In the rows, zero is written as 128.
One turn moves each row of this set onto another row. After a few examples, where does it send each row asked below?
k_581: [150 152  79 142 148  76 141 109 128 164 145 133 156 164 118 133 117 121
 100 147 124 142]
k_914: [147 126 151 144 109 119 154 104 115 143 140 157 148 123 127 133 157 137
 157 121 112 128]
k_80: [139 110 114 139 149 121 144 111 128 144 132 169 157 159  89 120 108 122
 123 111 158 120]
k_277: [151 164  97 125 137 104 169 122 109 162 160 141 138 168 144 151 128 117
  98 136 130 162]
k_801: [151 126 135 159 151 109 117  97 139 163 131 131 109 154 117 137 106 111
 129 102 121 141]
k_381: [128 149 145 100 138 133 145 136 124 132 141 159 120 164 111 130 129 130
 123 164 123 165]
k_153: [164 122 116 142 117 146 130 127 120 161 153 159 116 137 120 141 111 120
 114 107 151 128]
k_160: [137 139 133 134 156 126 121 108 112 140 151 143 160 166 134 145 176 151
 114  96 117 169]
k_210: [145 176 109 133 119  86 126 103 133 165 160 132 130 173 112 152 124 134
 117 133 143 158]
k_649: [123 122  99 115 142 127 136 105 120 162 139 159 123 165 171 139 153 133
 141 130 115 144]
k_476: [126 107 121 139 171  89 141 120 100 121 120 143 160 169 125 129 150  96
 106 121 129 143]
k_67: [135 107 108 151 161  95 101 116 126 135 132 108 145 166  99 145 142 105
 123 142 115 157]
k_545: [130 139 125 157 154 120 138 137 101 171 147 115 101 143 140 147 127 156
 122 127 119 171]
k_664: [123 154 105 123 145  76 106 101 114 148 166 143 156 158 108 135  93 132
 125 129 140 135]
k_157: [163 136 136 111 127 110 138 105 113 150 114 129 127 164 142 147 119 127
 152 135 175 155]
k_805: [129 170 137 136 173 101 125 115 124 147 108 123 146 162 138 129 156 133
 141 113 153 127]
k_619: [144 102 140 142 140 127 122 115 127 136 141 150 153 123 131 124 133 122
 146 153  85 136]
k_895: [124 148 132 120 127 118 161 139  97 136 147 152 138 116 134 159 151 130
 120 114 157 121]
k_517: [140 152 116 126 175 116 142 106 137 132 136 161 169 121  99 138 154 147
 147 131 137 135]
k_745: [134 169 122 132 155  88 155  83  98 161 153 131 157 150 122 151 106 120
 113 138 129 157]
k_77: [123 167 122 107 135 105 132 114  93 148 180 152 138 161 132 154 105 127
 122 118 145 156]
k_995: [105 127 124 155 186  94 151 122 109 152 125 127 142 165 108 126 125 157
 130 130 126 163]
k_292: [134 145  98 129 138 107 174 160 114 140 133 129 130 158 114 145 167 111
 135 123 145 127]
k_956: [140 149  80 114 128  93 118 139 125 149 172 154 139 177 128 136 114 128
 111 128 139 141]
k_836: [142 161 145 121 161 141 124 116 131 137 145 128 145 171  92 137 144 103
 138 108 118 143]
k_760: [127 144 133 159 133 122 122 105  89 159 135 110 139 124 117 162 149 121
 107 159 144 148]
k_989: [119 124 106 126 138 112 136 124 103 152 154 146 151 144 106 108 137 145
 111 139  74 130]
k_208: [130 143  92 114 164  95 147 119  89 147 165 153 165 154 139 135  99 114
 106 132 126 141]
k_737: [152 120 151 124 133 119 147 153 116 123 145 139 130 150 120 123 136 118
 164 131  98 151]
k_637: [154 111  97 139 129  90 128  93  90 171 127 117 157 145 137 124 127 141
 140 109 126 119]
k_314: [133 148 118 131 116 124 121 135 124 149 160 117 123 114 108 175 143 139
 139 135 143 133]
k_931: [163 160 109 132 165 122 118 143 111 143 127 126 145 122 104 121 125 109
 142 145 150 117]
k_383: [117 122 104 138 152 131 164 152  90 152 148 154 147 148 112 131 129 165
 116 137 156 150]
k_195: [158 137  97 144 160 105 114 133  92 146 134 142 159 116 148 127 158 158
 119 134 152 141]
k_899: [141 119 119 105 128 139 132 139 119 155 128 116 161 181 138 125 110 125
 104 135 131 118]
k_892: [140 127 144 140 111 113 147 142  95 143 121 120 147 172 131 121 156 140
 162 133 155 138]
k_796: [132 110 134 158 118 121 121 104 106 157 117 130 169 148 140 123 152 144
 142 154 142 123]
k_385: [151  95 131 143 126 116 140 115 112 134 125 168 154 161 152 120 164 124
 143 133 130 148]
k_495: [162 146 126 140 147 131  97 144  86 152 141 107 136 166 140 126 149 114
 110 110 132 149]
k_270: [126 110 143 141 148 105  88  94 109 132 148 131 152 123 119 160 126 124
 109 132 127 151]
k_541: [159 137 143 124 125  95 137 123  96 140 131 115 154 144  76 115 104 140
 123 143 133 141]
k_408: [142 141 124 132 138  84 143  89  96 148 142 159 117 128 110 129 144 146
 158 138 118 167]
k_243: [147 131  96 149 167  97 151 148 129 162 129 137 107 136 136 124 115 130
 135 115 119 126]
k_749: [137 105 133 138 141 122 115 152 106 134 122 114 151 174 134 113 132 126
 151 163 128 145]
k_24: [132 136 153 138 124 125 129 142 109 146 136 102 145 136 111 126 125 138
 164 152 110 126]
k_554: [122 119 143 148 136 142 131 100 102 152 151 150 150 167  92 142 122 148
 109 124 157 165]
k_179: [172 128 105 130 148 147 114 135 100 137 169 145 159 126 101 136 147 127
 116 128 116 156]
k_789: [132 111 108 112 154  90 139 150 133 112 144 150 145 158 116 142 143 113
 136  96 127 130]

k_554 goes to k_545
k_270 goes to k_760
And these:
k_77 goes to k_277
k_989 goes to k_637
k_619 goes to k_796
k_195 goes to k_931

One turn moves each row of this set onto another row. After a few examples, where does it send each row asked below?
k_232: [107 154 154 118 136 135 150 143 101 154 107 113 119 112 108 159 115 129
 133 105 156 168  74 114 126 165 119 116 142 121]
k_294: [115 144 154 134 120 129 127 129 134 138 116 103  90 116  79 117 107  79
 118  82 127 139 128 131 128 177  97 119 120 141]
k_28: [117 149 164 115 111 125 140 127  94 148 148 125 133 133  99 155 110 114
 111  85 169 155  87 133 104 149 159 120 114 116]
k_993: [120 149 175 120 121 179 147 142 103 138 133 130 146 130 151 158 102 101
 130 135 148 130 122 139 103 154 134 112 107 112]
k_460: [111 161 157 128 154 126 150 152 115 143 124 121 140 120 149 135 113 100
 135 129 130 151  86 141 124 139 119 123 133 112]
k_661: [137 138 172 135 108 148 193 127 103 129 119 100 123 114  94 126 105  38
 160 107 152 134 113 143 109 156 133 122 136 142]
k_469: [149 137 150 122  88 174 176 137 106 140 115  99 121 125  94 158  92  54
 138  93 137 127 109 143 123 163 110 135 123 142]
k_638: [133 114 151 109  89 145 116 138 125 145 126 121 105 135 110 114 121  94
 120 128 199 165 148 120 114 169 136 123 123 117]
k_519: [127 128 169 124 114 142 137 111 129 122 105  91  90 112  57  97 122  78
 131  93 134 127 130 123 132 157 122 109 124 112]
k_486: [109 166 173 137  97 134 152 129 113 114 102 127 127 118 115 122 131  88
 150 135 159 107 137  99 137 137 115 115 120 142]
k_623: [152  91 131 137 117 157 154 128 152 140  94 128 104 131  94 159 113  97
 108 128 138 106 107 135 105 123 133 101 111 127]
k_320: [130 109 175 126  79 132 149 112 154 162 137 131 107 102 103 133 118  99
  96 142 165 134 127 138 138 164 130 139 119 111]
k_224: [115 125 170 111 106 128 161 129 145 147 106 144 113 101 110 106  94  92
 136 145 176 132 120 119 118 185 128 122 113  95]
k_811: [157 143 157 134 128 162 154 119 152 132 103  91  97 132  86 147 117  64
 151 112 165 116 109 132 115 155 103 127 169 144]
k_992: [130 134 154 124 131 190 139 149 118 134  98 103 112 125 158 162 112 102
 133 123 174 126  97 102 121 138 123 114 126 108]
k_522: [156 135 174 137 105 149 169 113 139 128 136  91 111 131  79 134 120  61
 146 111 159 111 126 152 104 139 142 127 155 149]
k_60: [122 120 174 131 150 137 143  98 112 142 128 127 116 120  82 147 117 121
 155 115 175 142 102 103 104 139 147  99 140  94]
k_413: [160 128 150 123 118 149 155 136 126 133  78 114 136 137 117 116 148  85
 107 126 134 155  76 151 101 151 140 123 127 140]
k_246: [160 115 145 118 115 162 134 131 130 145 138  97  92 132 133 151 117 105
 111 128 183 117  90 114 115 104 137 115 150 109]
k_7: [155 125 159 127 137 125 159 118 117 151 149 118 116 123 124 118 113  86
 126 156 172 140  77 133 105 115 130 110 160 111]
k_832: [125 106 142 130 140 152 168 138 130 154  86 133 101  98 129 155 129  81
 129 127 128 137 115 107  98 151 124  97 130 139]
k_578: [165 159 163 134  91 119 135 100 119 140 110 145 105 132 117 119 115  91
 127 120 157 132  96 119 131 140  72 131 142 137]
k_178: [158 145 158 109  78 124 140 108  94 136 107 134  96 130 113 129 107  72
 127 108 172 137 122 102 124 114  91 115 131 107]
k_451: [136 173 175 138  89 125 134 107 126 129 133 149 120 133 112 123 129 101
 129 133 151 104 128 127 124 149 102 123 133 154]
k_188: [132 135 157 124 113 122 130 119 121 142 126 106 102 120  79 104 107  63
 118  71 125 145 125 123 119 173 111 129 113 131]
k_962: [143 124 164 121 108 132 136 108 122 132 114  94 104 119  66  92 115  67
 126  77 126 137 120 117 128 160 123 129 115 116]
k_548: [130 105 160 141 105 137 139 124 139 155 105 114 103 107 118 116 135  84
 115 141 185 175 111 119 149 168 110 137 139 122]
k_284: [143 125 156 107 105 154 151 136 118 154 119 128 120 117 130 151 151  89
  99 117 119 145 128 139  85 154 151 113 128 149]
k_824: [136 140 158 121  69 140 151 129 102 121  94 108 119 129 109 136 117  87
 134 116 158 114 135  94 148 106 112 126 111 122]
k_110: [148 120 146 115 129 142 151 123 127 126  94 139 111 142  93 122 124  70
 113 132 165 134  98 149  75 134 149  82 124 110]
k_434: [128 122 157 122 142 173 130 124 101 131 127 125  92 116 135 139 119 108
 153 119 162 128 108 114 115 120 135  85 137  81]
k_441: [140 145 152 115 131 123 130 124 112 147 173 132 135 138 126 130 121  85
 109 119 150 130  86 141 108 121 150 124 131 104]
k_987: [142 112 146 117  86 150 137 147 149 138  96 115 127 137 107 107  98 119
 131 131 173 136 118 122 135 176 127 147 100 116]
k_181: [130 125 158 123 118 153 134 118 124 156 131 106 114 123  83 178 120 161
 129 112 145 135 106 119 128 140 130 119 142 117]
k_59: [112 138 163 132 115 143 127 123 138 127 111  94  83 113  62 115 117  89
 122  92 132 124 138 135 134 164 110 106 125 129]
k_443: [147 135 170 141 125 143 166 127 115 148 143 123 161 131 133 132 104 103
 126 158 134 138  85 157 120 138 123 132 124 124]
k_263: [160 112 142 141 137 157 130 116 119 135 130 113 118 133 123 124 126 101
 130 117 154 121  56 117 141 113 132 127 133  96]
k_901: [147 151 149 105 112 176 150 129 121 142 120 111  95 130  90 166  99  53
 140  99 162 122 127 133 101 168 101 113 151 132]
k_678: [124 138 159 125 118 168 134 148 119 138 130 108 120 126 141 164 111 142
 132 117 124 127 121 149 132 123 127 116 120 108]
k_660: [138 119 165 152 131 132 149 108 117 137 117 111 145 136  88 138 113 120
 134  97 165 144  60 118 130 136 149 138 113 112]

k_246 goes to k_993
k_638 goes to k_224
k_263 goes to k_678
And these:
k_623 goes to k_284
k_578 goes to k_824
k_661 goes to k_811
k_28 goes to k_60
k_294 goes to k_962

One turn moves each row of this set onto another row. After a few examples, where does it send each row asked below?
k_833: [127 119 151 120 132 116 122 109 126 105 115 151 139 165 123 115 152 122
 130 159 135  82 144 107 107 124 123 132 148 145 140 103 115 102 159 156
 129 108]
k_140: [157 145 125 138 140 162 115 130 124 156 122 125 155 148  78 134 145 117
 123 112 120 150 109 150 109 121 117 134 115 137 166 114 140 137 102 108
 117 144]
k_318: [117 114 115 115 154 154 152 143 123 154  88 152 164 129 148 125 141 132
 143 160 139 120 132 123 138 118 109  91 110 108 120 138 114 134 170 160
 126  99]
k_628: [112 128 109 120 159 150 151 139 131 149  88 146 171 139 153 138 141 147
 130 154 127 112 149 108 126 111 119 101 109 116 128 143 129 133 159 154
 101 101]
k_757: [104 134 109 113 156 141 155 136 126 143  95 155 169 143 150 131 144 136
 127 156 121 105 147 115 138 111 116  97 104 123 126 142 122 145 158 159
 111 101]
k_976: [132 118 158 127 146 128 120 102 124 105  84 156 134 163 121 117 139 100
 128 153 133 102 141 127 111 124 112 138 149 139 145 111 111  81 151 137
 139 112]
k_888: [119 130 107 119  99 109 149 146 141 139 136 151 120 109 136 113 128 119
 135 105 143 122 109 139 127 112 106 109 116 103  90 135 114 139 138 161
 122 140]
k_706: [134 121 157 130 148 128 119 102 127 105  83 152 135 163 124 121 138 105
 126 151 130 100 146 122 107 123 116 141 149 141 148 113 116  79 148 135
 132 111]
k_229: [130 123 110 124 101 119 143 151 145 147 127 139 119 103 139 118 124 131
 140 102 149 132 108 132 114 112 110 112 121  94  92 134 120 123 144 156
 115 139]
k_260: [110 144 104 118 101 100 149 143 145 131 139 152 124 120 138 119 130 124
 122 103 129 111 121 129 123 106 112 112 113 112  96 137 119 143 129 160
 107 141]
k_988: [115 145 103 125 105 107 145 146 150 136 132 141 125 118 142 127 127 138
 119  98 130 115 128 118 109 103 118 120 116 108 101 140 132 133 125 154
  93 140]
k_449: [107 150  97 148 104 121 155 172 133 137 137 136 124 140 130 117 121 150
 111 110 139 122 141 126 127 128 118 120 119 122 120 145 141 137 125 147
  99 147]
k_861: [143 146 119 132 142 164 123 134 130 152 110 128 150 149  83 139 145 115
 116 115 121 156 108 152 110 128 127 125 111 139 174 117 136 144 104 104
 125 141]
k_467: [101 147 100 142 100 114 160 172 127 132 144 148 122 140 124 108 123 136
 115 117 141 121 131 138 142 130 112 112 117 124 115 142 125 148 128 153
 117 149]
k_22: [129 131 106 130 104 118 143 151 151 146 124 133 123 107 143 126 123 143
 130  98 143 128 121 121 105 106 117 119 120  97  99 137 134 122 136 152
  98 139]
k_171: [135 116 159 128 147 131 119 104 125 106  82 153 133 159 122 118 137 101
 130 154 136 105 141 127 109 126 114 141 150 137 146 111 113  77 152 136
 138 111]
k_337: [140 106 152 125 135 129 117 115 129 115 104 141 137 156 127 120 149 132
 140 156 146  94 140 103  96 126 124 136 153 135 139 102 123  88 168 151
 125 108]
k_390: [146 148 124 130 136 152 121 126 117 146 131 137 153 152  73 124 149 101
 123 120 118 144 103 161 128 123 109 126 110 145 162 112 123 150 101 114
 131 143]
k_797: [120 116 112 121 158 158 149 143 128 157  83 145 167 129 151 132 139 145
 141 155 137 120 140 113 127 115 115  98 113 108 124 142 126 127 168 156
 111  99]
k_135: [147 152 124 134 140 152 119 125 122 147 129 132 156 154  75 129 148 110
 118 114 114 142 111 151 119 120 116 132 112 146 166 114 134 147  97 111
 119 144]
k_454: [137 144 121 126 139 158 127 130 123 147 119 139 148 151  78 130 148 102
 119 121 121 153 100 163 123 131 119 119 110 141 169 115 123 154 105 110
 139 140]
k_999: [132 109 154 117 131 120 122 111 123 107 114 154 135 159 122 109 152 116
 139 161 142  86 135 114 111 129 119 129 150 141 136 100 109 102 165 158
 140 108]
k_293: [155 137 129 132 136 161 118 129 116 153 125 134 151 145  74 121 145 101
 131 120 126 152  96 164 126 127 108 126 113 137 159 110 123 145 107 113
 139 142]
k_361: [106 125 112 111 154 143 156 138 123 146  95 160 166 138 146 125 143 129
 135 162 129 110 137 125 145 116 109  92 107 118 122 140 111 144 163 162
 126 100]
k_919: [133 116 150 123 135 123 118 112 130 109 110 143 140 162 125 121 150 130
 131 154 137  85 147  99  97 122 126 138 151 143 142 103 125  93 159 152
 120 109]
k_616: [111 133 104 142  97 126 156 175 124 141 137 146 117 130 124 102 119 132
 129 121 155 132 118 146 144 138 106 109 120 113 109 139 120 140 139 153
 130 146]
k_670: [130 121 157 127 148 126 120 101 128 102  86 155 135 164 122 118 139 101
 125 153 130  99 144 126 111 124 114 140 147 143 147 111 113  82 148 137
 136 110]
k_673: [119 136 100 154 104 133 151 179 133 148 127 128 122 130 132 118 116 157
 123 111 152 135 133 127 119 131 118 121 124 109 118 144 144 126 133 145
 101 147]
k_138: [138 102 155 122 131 128 117 115 124 114 109 146 134 153 124 111 149 122
 144 159 149  95 132 111 104 129 120 131 151 135 135 100 114  91 171 155
 138 107]
k_868: [148 136 120 132 141 169 121 135 126 157 109 129 147 145  81 134 144 113
 123 116 128 161  99 157 111 131 123 123 113 134 171 116 131 141 109 105
 133 140]
k_401: [123 124 105 149 101 137 151 179 128 152 128 132 117 123 129 108 116 144
 132 116 160 141 120 139 130 137 111 112 125 104 110 141 131 126 143 148
 120 146]
k_350: [136 150 117 127 142 158 126 130 127 147 116 136 149 153  81 135 148 109
 114 117 115 151 108 157 117 127 125 124 109 145 174 116 130 152 101 108
 130 142]
k_429: [161 134 129 137 139 166 113 131 121 160 120 126 152 142  76 128 143 112
 131 117 129 157 100 156 114 125 112 131 115 133 160 111 131 135 110 109
 127 142]
k_73: [144 137 122 129 139 165 123 134 123 155 113 134 145 146  78 130 145 104
 124 119 128 160  96 164 120 133 120 119 112 135 168 115 125 147 111 109
 140 139]
k_984: [137 117 158 130 147 131 117 104 127 108  82 150 134 161 123 120 137 106
 128 150 134 104 144 124 106 122 116 142 149 138 148 111 116  76 152 135
 133 111]

k_293 goes to k_390
k_22 goes to k_229
k_999 goes to k_833
And these:
k_861 goes to k_868
k_628 goes to k_797
k_171 goes to k_976
k_467 goes to k_449

